In the rows, zero is written as 128.
Each path below is one point turned by a fixed rotation once a step. After each direction that follows a path, write how fast that rotation turns it, in degrees per step (0 if it stays still).
Each turn is a multiple of 5 degrees from 10 to 175, or 0.
Each row of a path follows its step; steps can be skipped.
Path 1:
step 1: [118 137 138 119 131 133 134 123 127 127 129 130 133 124 119 132 128 133
 124 123 135 122 132 136 128 130 130 128 132 126 133 128 121 122 125 124
 131 126 120 129 133 124 126 118 126 136 131 124 131 143 118 119 137 123
 127 138 133 140 125 127 135 135 129 115 132 130 129 134 123]
step 4: [131 123 126 121 126 135 133 122 128 134 123 117 123 130 123 129 133 131
 127 128 127 132 132 130 137 138 134 133 128 124 142 135 115 120 130 130
 120 121 124 127 132 138 127 126 118 131 133 125 126 140 134 142 130 135
 135 135 139 130 135 131 137 130 125 129 124 132 127 133 128]
step 5: [118 121 138 125 141 128 136 135 122 119 125 136 119 128 126 133 127 122
 119 127 139 125 125 135 131 125 123 135 134 126 134 136 125 142 135 130
 133 120 125 124 128 123 125 117 116 128 126 126 129 132 124 128 133 134
 133 133 138 128 133 131 131 130 136 131 120 134 127 127 127]
step 8: [124 129 131 128 128 134 131 137 131 133 115 132 126 131 130 128 144 133
 110 131 123 129 128 126 133 127 139 131 130 124 129 132 117 129 132 121
 126 113 122 129 129 127 133 116 128 142 129 123 123 132 130 128 126 127
 131 129 120 128 133 122 122 131 132 128 123 131 130 134 137]
step 9: [125 125 121 117 121 140 130 130 130 117 132 136 123 138 126 127 136 126
 121 126 136 125 139 127 120 129 118 127 130 127 130 133 119 126 130 123
 135 122 129 125 134 126 125 131 119 135 122 125 133 126 129 124 124 137
 127 135 136 133 127 125 127 139 134 130 138 128 129 120 140]
step 13: [127 118 134 126 118 127 136 132 127 117 121 127 120 127 124 140 137 123
 123 132 125 119 135 135 122 140 131 133 127 138 129 135 124 114 126 124
 125 134 123 122 131 131 131 119 119 128 122 127 129 136 122 122 122 132
 126 123 138 136 131 126 127 123 129 128 131 125 124 129 126]
step 14: [112 129 132 129 132 133 134 140 138 128 135 125 133 125 138 128 135 133
 124 118 133 121 133 135 120 130 127 134 124 131 127 135 125 130 126 117
 115 124 120 129 120 133 124 121 128 127 128 129 128 134 124 136 132 125
 135 130 130 142 137 130 130 126 130 134 126 132 130 129 138]
step 15: [132 122 128 118 128 131 125 132 133 120 116 121 128 128 119 122 138 124
 130 126 125 115 127 130 136 134 132 132 129 140 130 126 111 132 126 117
 129 126 130 120 119 127 132 131 120 126 122 129 134 131 129 127 125 133
 138 127 127 131 126 133 134 130 130 142 131 138 132 125 134]
step 16: [125 128 133 124 130 134 135 128 125 126 137 118 124 131 121 136 138 125
 122 120 116 125 122 126 130 131 133 135 135 120 122 131 132 130 129 123
 130 123 123 128 124 129 136 126 123 127 114 123 129 136 121 135 137 122
 130 137 139 134 133 132 131 135 133 127 138 135 118 129 134]
step 17: [118 125 131 121 122 122 125 127 133 130 118 129 123 128 119 130 128 130
 135 119 123 131 130 135 122 138 134 127 128 126 134 134 121 140 137 131
 123 126 115 121 123 126 126 120 126 138 125 124 123 130 126 120 126 133
 131 119 135 138 125 124 139 138 132 133 128 131 124 132 137]
[130 127 129 128 127 129 129 128 128 127 126 128 130 129 128 127 130 131
 127 128 127 127 128 126 125 128 129 130 127 126 127 127 129 128 128 126
 129 128 128 129 129 128 130 129 127 129 127 128 128 130 127 129 129 127
 127 130 128 130 130 127 128 128 127 126 128 125 130 129 124] | 145
[128 128 129 129 131 130 126 130 128 127 128 129 127 128 128 128 126 126
 129 126 130 130 128 126 128 129 131 129 127 129 128 127 129 129 128 128
 127 128 126 129 126 126 129 127 129 128 132 129 127 128 125 126 128 128
 127 130 129 128 130 127 127 129 128 127 130 130 129 127 128] | 160
